[-543, -663, 256, 655, -349, 986] ==> -349
[4233, 6371, 9218, 4473, 8812, 7005, 1890] ==> 8812
[3, 9, 1, 6, 5, 9] ==> 5
[[-186, -114, -347, -660, -498], [-606, 384, 433, -119, -743], [583, 646, -310, -634, 474]] ==> -498
[-596, 178, -162, 765, -220, 250] ==> -220
[[221, 647, 483, 429, 267], [273, 265, 547, 850, 762]] ==> 267
---
[[ 3.90 -2.18  2.75  1.29  0.58 -6.36]
 [ 7.17  5.74  1.21  3.08  4.71 -4.88]]
-6.36

[[-4.81  0.41 -3.70 -4.54  6.22  5.62]
 [ 6.20  0.10 -4.33  0.80  0.08  0.06]
 [ 2.33  2.18 -4.84 -2.15  1.68  3.54]]
5.62

[[-4.65 -1.14 -5.55 -6.95 -4.45]
 [-3.65 -2.03 -4.14  1.37 -5.31]
 [-6.76  0.36 -1.75 -2.23 -2.14]]
-4.45

[[ 2.81  2.50  1.79 -5.25]
 [ 0.99 -3.59 -7.72 -3.63]]
-5.25

[ 5.99  4.01 -0.99  0.06 -3.90]
-3.90

[ 6.31  1.34 -2.90  1.15  5.59]
5.59
---
[[-5.66 -5.12 -3.63  2.24 -3.63 -5.26  7.50]
 [-1.42  1.16 -1.45 -0.73 -1.45  0.30  2.78]
 [-1.24  1.55 -1.29 -0.90 -1.29  0.88  2.62]] >> -5.66, 2.62

[-5.80  0.60 -7.03  3.22] >> -5.80, 3.22

[[-0.83 -0.84 -0.65 -2.95]
 [-0.72 -1.37 -2.27 -1.12]
 [-2.26 -0.54 -5.88  1.01]] >> -0.83, 1.01

[0.46 7.35 1.32 2.74 3.43 1.72 4.91] >> 0.46, 4.91

[-6.80 -7.49  5.32  6.33 -6.11] >> -6.80, -6.11

[[ 2.18  5.15  4.58  3.74]
 [-5.58  3.48 -3.75  1.71]
 [ 2.81 -4.46  2.95 -4.02]] >> 2.18, -4.02

[[ 2.59 -2.37  2.37 -7.13 -0.83]
 [-2.03  3.13 -3.86 -2.54  0.85]] >> 2.59, 0.85

[[-3.90 -0.19  0.83 -3.36  4.57 -0.59  3.31]
 [-3.50 -1.22 -1.08  2.58  0.48 -5.88 -1.80]
 [ 4.47 -0.34 -4.84  0.83 -0.78  1.52  2.98]] >> -3.90, 2.98

[ 6.07  3.18 -2.36 -2.91 -0.86] >> 6.07, -0.86

[-2.29  3.58 -6.63 -5.62] >> -2.29, -5.62
---
[[6807 4979 6919 6581 9376 7149]
 [3868 8652 7966 7456 5331 2879]]
3868

[[ 90 129  97 214]
 [149 128  82  57]
 [ 56 144  32  27]]
149

[[160 167 123 102 245  83 131]
 [163 102 151 179  47 243 250]
 [139 185 244  97 205 108 109]]
163

[[3757 6767 6255 6131]
 [9119 3744 3322 3398]
 [7429 6038 1712 1698]]
9119

[[-17 -14 -12   6  11  12  10]
 [-37 -33 -32  20  30  27  28]
 [ 18  21  27 -25 -21 -19 -20]]
-37

[[1 8 1 2 8 1]
 [4 4 4 4 4 4]
 [7 1 7 6 1 7]]
4
---
[4.71, 7.52, 6.65, 7.26] Answer: 7.52
[5.59, -3.85, 0.06, -2.76, -1.91, -1.16, -2.54] Answer: -3.85
[-2.53, -7.05, -7.46, -4.34, 1.16] Answer: -7.05
[0.50, 0.79, 1.84, 1.75, 0.65, 5.94, 1.95] Answer: 0.79
[-7.13, 3.63, 2.63, -2.37, 3.36] Answer: 3.63
[0.34, 6.51, 0.65, 3.81] Answer: 6.51
---
[[ 19  22  -6 -10 -33 -17 -23]
 [-30  -4  29 -14  45  28  32]] ans = -33

[[4 6 5 5 6 9 5]
 [5 5 5 5 4 2 4]] ans = 2

[[153 117  79 199 190  93  47]
 [230 168 203 193  92  88 106]
 [165 106 128 196  93  73  56]] ans = 47

[[ 550 -423 -364  221 -863 -122   55]
 [-237 -221 -586 -561 -229  516 -196]
 [ 486 -476 -488  303 -837 -104   89]] ans = -863

[[5 2 4 1 2 4 6]
 [5 7 5 8 8 6 5]] ans = 1

[[7707 9508 8968 5717]
 [2462 5147 5787 4073]
 [7681 3429 1951 7497]] ans = 1951

[[ 22  12 -28 -32 -23 -23]
 [ 16  12 -16 -22 -23 -10]
 [-23 -31  27  29  24  30]] ans = -32

[[762 206 378 779 701 291]
 [782 227 765 782 724 230]] ans = 206
